In the rows, zero is written as 128.
name the system of each run
run 1, k145 (11 x 18)
[[139  73 142 125 142 112 113 100 173  56 175 108 147 157 113 170 146 216]
 [120  78 177 163  84 132 125 141 125 149  89 147 185 132 110  39  99  88]
 [120 116  78  85 162 140  80 170 149 147 164 159 144  84 121 136 169 213]
 [159  80 151 149 104 118  89  47 104  84 133 102 130 154  71  95  83 117]
 [112  96 132 151 119  94 143 151 174 157 113 198 203 106 179 128 179 163]
 [142 118 117  83 134 169  67 153 130  97 125 139 100 154  44 101  63 152]
 [128 104 105 181 131  92 121  59  79 152 132 155 175  96 130 112 218 117]
 [136 120 169 101 105 132 119 165 169  78 153 169 151 163 122 175  47 199]
 [105 122  86 152 125 150  82 127  87 130  82 140 156 130 113  37 182  60]
 [140 112 144 129 154 119 149 148 132 118 201 147 134 131  89 207 149 234]
 [125 128 165 150  53 147  82 100  81 107 104 116 168 133 136  48  73  65]]
run 2, k25 (11 x 18)
[[183  92  87 138 123  51  79 171  98 152 170 201 174 144 134 146 110  94]
 [116 135 133 190 142 161 115  94 117 119 138 206  77  74  80 147 138 183]
 [140 151 148 122  89 135 121 108  73 152 135 140 197 191  98 114 176 170]
 [148 128  92 141 154  93 131 190 106 102 170 187 131 165 106 173  93 121]
 [113 132 133 197 133 168 100 127  85 119 171 130  93 112  92  87 162 144]
 [118 144 157 112 115 135 158 182 116 141 161 120 168 161 118 166 172 179]
 [123  96 130 140 149 131 133 174 105  85 169 118 143 137  80 104  74 122]
 [118 111 122 164 147 132 125 160 147 136 189 106 125 106 160 101 172 176]
 [129  94 184 100 109 144 133 167 146 146 145 105 140 118  81 140 101 165]
 [114  80 112 137 149 104 142 133 136 121 146 132 198  96 144  86 120 139]
 [155 105 131 111 135 130 102 118 179 144 151 139 100 111 128 128  93 194]]
run 3, k25 (11 x 18)
[[ 98 102 133 126 156 142 142  76 120 116  77 119 114  61  71 138 154 102]
 [150 164 123 110 114 117 166  78 127 138 129 111 163 170 190 129 114 153]
 [143 126 115 115 109 126  69 166 143 116 103 156  97 140 130 126  94  77]
 [107 125 109 152 160 127 151  85 120 139 103 127 106  88 114 138 201 115]
 [142 178 157  98 101 140 157 109 109 134 125 111 131 163 137 152  81 143]
 [119 122  96 136 124 119  92 159 121  90 118 140 141 140 153 108 137  70]
 [126 137 125 139 164 142 153 119 149 136 127 111  56 123 107 163 163 148]
 [123 150 168 122  86 138 147 131  89 146 126  93 162 137 131 105 108  99]
 [106 131  91 108 159 124 125 167 159  78 131 132 130 126 162 151 124 125]
 [142  99 147 145 129 140 121  99 137 133 131  75  78 131  93 104 132 120]
 [114 143 145 120 114 118 171 160 138 165 123 125 163 109 178 134 134 123]]
run 4, k504 (11 x 18)
[[139 141 104 175 137 143 107 147  82 159 122 171  87 133  77  83 130  80]
 [110 152 144 140  95 148  84 102 118 112 149 134 122  96 153 169 189 176]
 [105 125 145 133 116 135 143 149 103  62 128  92 178 180 126 111 117  96]
 [126 112 106 175 157 128 127 186 143 164 164 152 116 132 124  91 170 156]
 [133 140 173 120 101 157 111 134 103 129 168  65  82 106 105 150 123 134]
 [107  97 114 127 148 108 157 118 131 112 151  88 192  99 167 103 154 133]
 [155 114 146 118 146 128 153 169 170 136 160 113  99 164 113 132  70 165]
 [140  96 128 121 126 113 120 110 121 187 122 101 116  58 120  98 128  89]
 [129 131 132  81 146 121 157  99 158 109 129 129 142 104 143 187 105 189]
 [157 111 116 118 124 107 129  97 126 139  91 126 146 151 128  80  65  74]
 [135 119 113 119 142 112 111 131 173 157 101 201 112  92 130 168 146 157]]
run 5, k145 (11 x 18)
[[111  90 156 131 131 143 165  93 146 149  86 114 162 107  96  61 113 135]
 [164 108  92  87 143 105  99 143 149 184 161 149 150 117 144 122 119 176]
 [152  81 124 142 120 115  69  83 148  89 109 134  98 119 108 117 103  99]
 [115 108 131 138 143 120 159 101 163 150  82 190 158 119 120 134 159 167]
 [156 137 108  90 121 130  96 132 105 137 121 176 138 156  86 125  62 133]
 [126 124  87 170 136 104  95  96 102 102 129 180 136 120 138 138 176 108]
 [124 141 165 138 113 147 142 137 133  88 120 173 138 174  97 163 103 169]
 [109 158 112 131 111 142 112 149  65 140 114 152 175 133 120  90 155  89]
 [122 141 121 138 144 135 121 154 112  78 194 125 126 139 121 169 145 179]
 [112 127 178 167  78 151 128 125  99 108 124  97 151 148 129  83 131  98]
 [ 96 126 124  96 142 142 139 191 141 134 161 107 161 109 145 137 173 171]]
run 6, k504 (11 x 18)
[[125 107 163 138 121 144 134  87 148 126  99  86  92 117 107 102 132 111]
 [125 131 135  98 125 113 159 144 135 164 126 145 179 117 149 151 141 155]
 [148 144  97 109 144 125 117 128 114 114 137 122  98 141 121 127  74 101]
 [132 101 128 148 133 116 118  85 162 141 102 143 120 111 140 120 165 134]
 [122 156 163  96 106 142 149 144 125 127 104 139 138 141 119 169  99 129]
 [128 133  71 126 154 123 110 116 104 133 120 146 142 120 134  94 139 102]
 [143 133 148 147 116 130 114 111 152 108 130 146  96 160 129 172 137 159]
 [104 135 145 137 105 138 134 145 103 134  99 122 155 119 130 101 135  75]
 [123 141  97 115 158 139 119 152 132 122 152 148 120 135 122 143 160 178]
 [147 125 152 157 104 127 121 106 100 118 138  90 114 154 117 113 118  89]
 [101 119 129 137 136 129 139 162 155 136 139 141 147  97 166 132 167 148]]
run 7, k277 (11 x 18)
[[110 116 186 112  98 152 147 178 102 152 142  89 153 104  88 119 111 118]
 [108 103  79 112 183 119 135 132 120 102 160 113 151  60 126 120 129 141]
 [157 107 156 126 115 131 110 107 163 141 173  83  96 116 142 118  96 178]
 [131  70 155 123 120 107 136 144 144 165 106 140 163  90 106  99 102 105]
 [133 130 104  77 166 136 124 114 146 138 127 157 121  96  96 152 110 188]
 [179 105 121 127 111  96  89  61 121 151 131 140 136 144 127 116 108 132]
 [134 114 145 131 115 117 123 146 172 124  96 201 140 145 125 159 113 144]
 [138 153 103 117 135 148 108 100  91 139  99 169 127 162  71 109 128 138]
 [137 137 120 153 115 101 117 103 114 113 131 170 157 154 155 171 179 141]
 [126 154 145 155 100 151 104 154 105  88 129 148 109 180 111 129 103 116]
 [ 92 131 116 164 140 141 142 143 108 115 116 136 160 145 126  98 199 117]]
run 8, k117 (11 x 18)
[[ 96 170  91 146 169 169 162  93 137 139 106 203 131  68 148  79  85 179]
 [176 111 143  78  73 117  47 129  94 161 161 102 177 170 120 110 142 148]
 [122  71 144 187 153  78 172 125 161  95 129 156 125 109 121 190 153 111]
 [106 162 131 130 120 184 115 123 119 125 108 177 130 104 108  69  69 161]
 [153 112 108  99 115  92 104 130  89 173 145 120 184 147 128 129 191 120]
 [133 104 147 171 144 113 148 110 149  79 158 149 100 114 115 181  98 155]
 [106 134 136 145 103 157 111 132 124 136  90 153 160 125 137  52 119 115]
 [142 117 114  97 149 113 127 157 105 162 165 133 143 127  92 169 164 160]
 [135 110 143 172 118 111 135  78 120  95 150 115 129  97 146 120  90 111]
 [106 130 133 126 123 152 122 156 165 138 101 164 154 147 140 107 156 169]
 [145 103 129 115 131 114 115 147  86 145 158 114 123 105  72 131 103 103]]
run 9, k192 (11 x 18)
[[130 158 132  69 125 111 151 189 141 185  81 132 104 131 141 211 164  77]
 [129 152  71  95 180 139 159  77 131 127  78  93  69 112 123 107  86  72]
 [159 193 131  95 105 121 143  99 151 175 112 108 107 189 195 163 156 143]
 [149 135 111  90 118 114  95 143 130 134  67 147  82 144 108 158  97  40]
 [118 173  81 127 168 137 161  65 131 153  71 147 102 137 141 128 189 128]
 [157 196 131  82  99 143 116 122  89 125 123 125  99 179 119 172  78 114]
 [126 136  81 152 133 103 106 106 126 103  85 149 119 153 170 138 180  56]
 [114 187 137 113 143 176 157 152 109 131 105 131  72 171  77 166 148 143]
 [129 166  93 128 122 118 121 102  60 110 129  92 144 133 162 106 126  52]
 [114 161 124 131 148 129 157 174 159  99 135 127  90 163 156 202 169 144]
 [122 131 131 129 127 150 131 133  98 118 109  58  92 145  95  82 109  49]]
run 10, k117 (11 x 18)
[[123 159  99 167 157 139 141 135 114 117 126 191  95 138 108 142 130 139]
 [129 150 128 133 103 145 100  96  63 120 137 109 147 142 110 101 149 117]
 [121 126 129 148 142 111 164 145 124  90 154 125 162 170 140 164 161 152]
 [118 132 133 171 136 153 127 157 111 105 161 121 110 135 113  79  91 125]
 [106 129 131 134 135 143 148 144 115 162 144  95 151 116 137  97 192 148]
 [124 109 150 115 132 130 139 152 132 102 181  84 133 101 124 147  91 158]
 [119 100 133 143 131 125 141 136 174 145 119 111 141 117 170  72 127 120]
 [133 113 147  91 132 146 121 164 156 173 138 123  98  94 102 140 122 167]
 [133 100 130 107 118 102 124  96 136 142 109 104 142  70 153 124 108  88]
 [143 124 121  90 136 120 119 123 190 143  95 166 123 131 143 156 113 170]
 [156 109 134 118 103 114  88 114 113 150  99 143 110 118 101 127 102  71]]
run 11, k222 (11 x 18)
[[108 138  74 174 173 149 130 191 117 165 181 132 107 112 147  59 171 146]
 [147 106 172 102 107 149  92  89 133 144 166  98 106  72  91 150 113 206]
 [ 98  85 148 147 110 103 153 139 156 115 123 111 207  91 194  89 121 108]
 [133 127  98 109 180 144 148 176 182 170 130 177  98 115 122 114  92 188]
 [161  88 131 139  99 106  84  52 117 185 109 147 142  81 127  94 132 113]
 [105 138 135 109 127 107 156 137 163 113 102 188 174  96 177 202 139 153]
 [150 108  83 116 155 121 112  95 143 115  79 176 131 160  98  79  65 108]
 [155 135 125 161 109  94 110 126 122 174 120 187 120 161 134 176 206 125]
 [110 137 133 102 125 143 116 107  86  62  98 161 145 113  68 169  85 107]
 [130 131  91 159 134 111 111 124 121  87 140 131 156 221 158 105 189 120]
 [140 123 167 136 124 139 129 173 107 115 152 133  81 157  37 182 108 130]]
run 12, k192 (11 x 18)
[[121 104 159 192 146 131 168 106 149 153 132 116  79 109 108 144 203 150]
 [108 156 167  89  95 159 155 155 100 131 120 112 171 109 121 107  49 115]
 [140  95  61 108 166  85 103 130 166 113 151 127 157 123 184 128 168 139]
 [158 111 185 151 119 139 142 129 151 155 139 108  53 143  69 144  99 149]
 [106 139 131 128  96 126 133 113 110 158  92 142 193  83 176  74 125  89]
 [140 122  98  70 165 125 114 151 168 111 141 149 117 134 109 186 124 198]
 [161 100 139 180 106 111 109  59 109 133 123 109 102 149 113  77 103  88]
 [102 163 152 123 102 142 140 167 141 159 101 196 160 116 153 161 163 160]
 [133 106  83  87 158 139  80 103 105  77 128 115 120 116  67 109  88 115]
 [145 138 143 192 119 105 163  86 128 147 151 144 139 170 169 138 180 162]
 [110 141 154 112  95 162  90 202 111 102 118 150 117 116  97 133  74  95]]
run 13, k222 (11 x 18)
[[117 129 173 182 112 135 149 125 114 111 172 128 128 116 128 142 134 157]
 [113 123 132  99 114 157  94 175 134 114 141 117 153 118 129  85 100 138]
 [134  85 117 138 162 116 137 135 152 155 159 105 123 112 119 114 166 157]
 [124 122 168 154 109 137 149 117 129 143 142 142 134  77 130 126  91 151]
 [119 120 104  98 128 130  96 149 155 138 122 139 162 108 172  97 125 140]
 [143  86 121 123 163 107 145 106 163 149 121 144 111 115 105 138 128 152]
 [131 136 141 162 101 121 129 100 117 148 108 181 151 103 148 120 110 115]
 [125 132  93  80 140 121  97 146 146 120 106 169 149 131 133 152 132 142]
 [151  98 117 152 143 100 132  79 126 114 109 149 127 154  95 133 134 109]
 [126 163 140 153 102 133 124 147 102 128 120 185 138 148 133 158 138 123]
 [126 123  98  95 141 137  91 132 103  89 121 126 140 148  91 129 127 118]]
run 14, k277 (11 x 18)
[[175 125 141 159 126  92 126  62 138  61 139 124  75 199 113 219 108 121]
 [108 161 141 192  99 145 153 151 127 146  86 197 159 163 171  52 106  99]
 [ 98 163 107  75 136 165  96 191  98 132 112 126 121 146  86 167 219 142]
 [140 134 125 188 136 100 156  55  68  71 162  81 111 143 127 160 137  81]
 [ 89 155 154 166  95 151 147 200 169 101 141 137 147 133 217 101 109 134]
 [104 115 121  98 149 169 120 187  99 148 126  57 105 128  55  86 169  99]
 [115 117 129 155 161  96 195  80 115 121 170  86 131  54 159 171 151 135]
 [136 137 149  97  89 148  99 165 150 117 159  86 122 106 178  91  30 134]
 [122  50 110  99 174 114 139 147 186 162  94  96 134 112  95  86 169 116]
 [155 150 151 108 139 125 175  84 123 185 149 133  91  75 109 189  86 179]
 [151 109  98  94  99  99  63  93 132 129 103 158 172  96 174  87  74  94]]

runs to name
run 15 (2 x 18)
[[120 141 168 172  82 118 144 106  93 149 142 130 164  99 165 121 135 111]
 [103 117 122  95 145 139 122 181 164  77 122 149 148 119 124 155 113 152]]
  k192
run 16 (2 x 18)
[[115 100 163  82 123 133 115 155 180  67 104  58  86 156 108 188 149 108]
 [110 126 120 161 163 117 224 123  94 191 113 127 165 125 106  83 158 108]]
  k504
run 17 (2 x 18)
[[129 130  77 140 143 140  55 212 134 129 174 135 100 153 143  98 188 137]
 [117  92 197 153 105 149 125  93 106  96 141  81 107 102  54 157 154 145]]
  k145
run 18 (2 x 18)
[[121 154 108 144 151 111 167 142 114 133 145 186 147 115 147 168 120 147]
 [126 128 120 128 119 162  73 119 137  75 136 104  97 137 127 100 106 132]]
  k192
run 19 (2 x 18)
[[165 151 105 133 136 121 140  50 132 126  91 155 119 196 128  88  69 125]
 [154 143 132 123  90 100 100 167 118 168 113 165 110 159 149 193 173  79]]
  k222
run 20 (2 x 18)
[[181 122 165 172 118  79 175  57 134 121 146 134 112 174 138 177  79 135]
 [106 154 124 115  95 136 114 186 160 146  55 188 143 124 182 122 122  74]]
  k145
run 21 (2 x 18)
[[149 137 122 123 122 111 129 135 134 146  88 163 115 170 121 153 141  90]
 [121 168  95 119 145 153 128 112 108 141  94 150 101 121 114 122 131 116]]
  k192
run 22 (2 x 18)
[[146 131 136 147 129 130 124  62 136 108  94 234 119 127  82 155  69 169]
 [126 141 135 129  65 143  56  99  99 117  74 205 173 112 131 102 107 102]]
  k504
run 23 (2 x 18)
[[150 129 125  79 135 104 160 172 127 201 164 100 170 134 148 133 145 155]
 [150  97 121 128 142 107 111 127 159 125 143 120  75  71 140 140  64 100]]
  k192
run 24 (2 x 18)
[[140 131 151 102 125 170 101 109 199 163 103 143  55 105 110 137 123 202]
 [154 103 107  74 129  91 126  48 102 148  66 119 170 124  95 122 122  79]]
  k145
run 25 (2 x 18)
[[119 106 181 130 136 141 197 111 181 141 116  67  90  98 132 129  93 136]
 [144 118 132  69 109 113 137 156 163 188 106 107 169 129 176  86 101 117]]
  k192
run 26 (2 x 18)
[[111 125 157 109  90 134 115 167  78 120 159  90 169  66 134 124  85  90]
 [ 97  96 120 135 159 130 133 122 196  53 133 119 139 125 162 144 153 175]]
  k25
run 27 (2 x 18)
[[102  80 101 154 161 120 134 124 122  40 171 123 210 146 116  87 135 167]
 [151  91 188 184  98 141 117 193 145 151 184 142 109 153  92  90  83 160]]
  k504
run 28 (2 x 18)
[[104 132 121 102 137 146 142 134  82  91 165  43 149 107 122 112 128 112]
 [134 112 136 150 138  89 174 177 156 122 177  88 131 149 180 159 140 126]]
  k192
run 29 (2 x 18)
[[ 98 107 169 124 147 168 169 162 135  73 136  43  85 119  74 126  89 108]
 [134  97 119 132 149 114 162 114 126 216 160 106 181  97 144  64 172 176]]
  k504
run 30 (2 x 18)
[[159 132  88 104 131  73 115 124 121 167 168 127 137  78 201 172 138 112]
 [119 115 182 145  91 157 107  80 155  82  79 157  99 106 100 146  82 134]]
  k25
run 31 (2 x 18)
[[134 169 130 116 121 130 148 115 135 178 145 134 138 120 180 134 152 180]
 [136 108 146  91  97 130  84 139 114  98 109 144 144 134  84 144  85 103]]
  k25
run 32 (2 x 18)
[[130 132  97 133 140 120 134 107 138 118  64 115  93 171 141  93 118  38]
 [133 145 126 137 163 117 180 155 143 182 130 169  84 109 115 199 157 151]]
  k145
run 33 (2 x 18)
[[156 108 123 208 147  86 137  81 137 150 146 155  44  86 131 190 169 106]
 [ 97 199 189 127  71 190 152 109  95 151  74 156 155 146 118 106 118 149]]
  k25
run 34 (2 x 18)
[[123 152 117 127 165 140 150 159 140 124 186 105  95 141 130 166 159 194]
 [135 106 165 149  91 122 120 129 108 109 139  68 119 118 132 108  90  59]]
  k192
run 35 (2 x 18)
[[127 144 116 167 140 121 154 118  84 135 168 156 142 120 122 139 139 150]
 [120 128 136 138  96 144  74 144 121  94 154 130 138 116 149 122 132 137]]
  k277
run 36 (2 x 18)
[[132 164 100 144 151 138 137 165 136 113 127 144  91 200 132 132 132 119]
 [119 144 125 137 127 148 121 157  77 143 150  91  92 115  93 121 156  88]]
  k25
run 37 (2 x 18)
[[168 148 107  86 125 111  96 138 146 157 128 116  63 127 148 166 100 104]
 [104 122 150 155 103 130 132  87 111 113  85 127 131  84 135 129 151  72]]
  k25
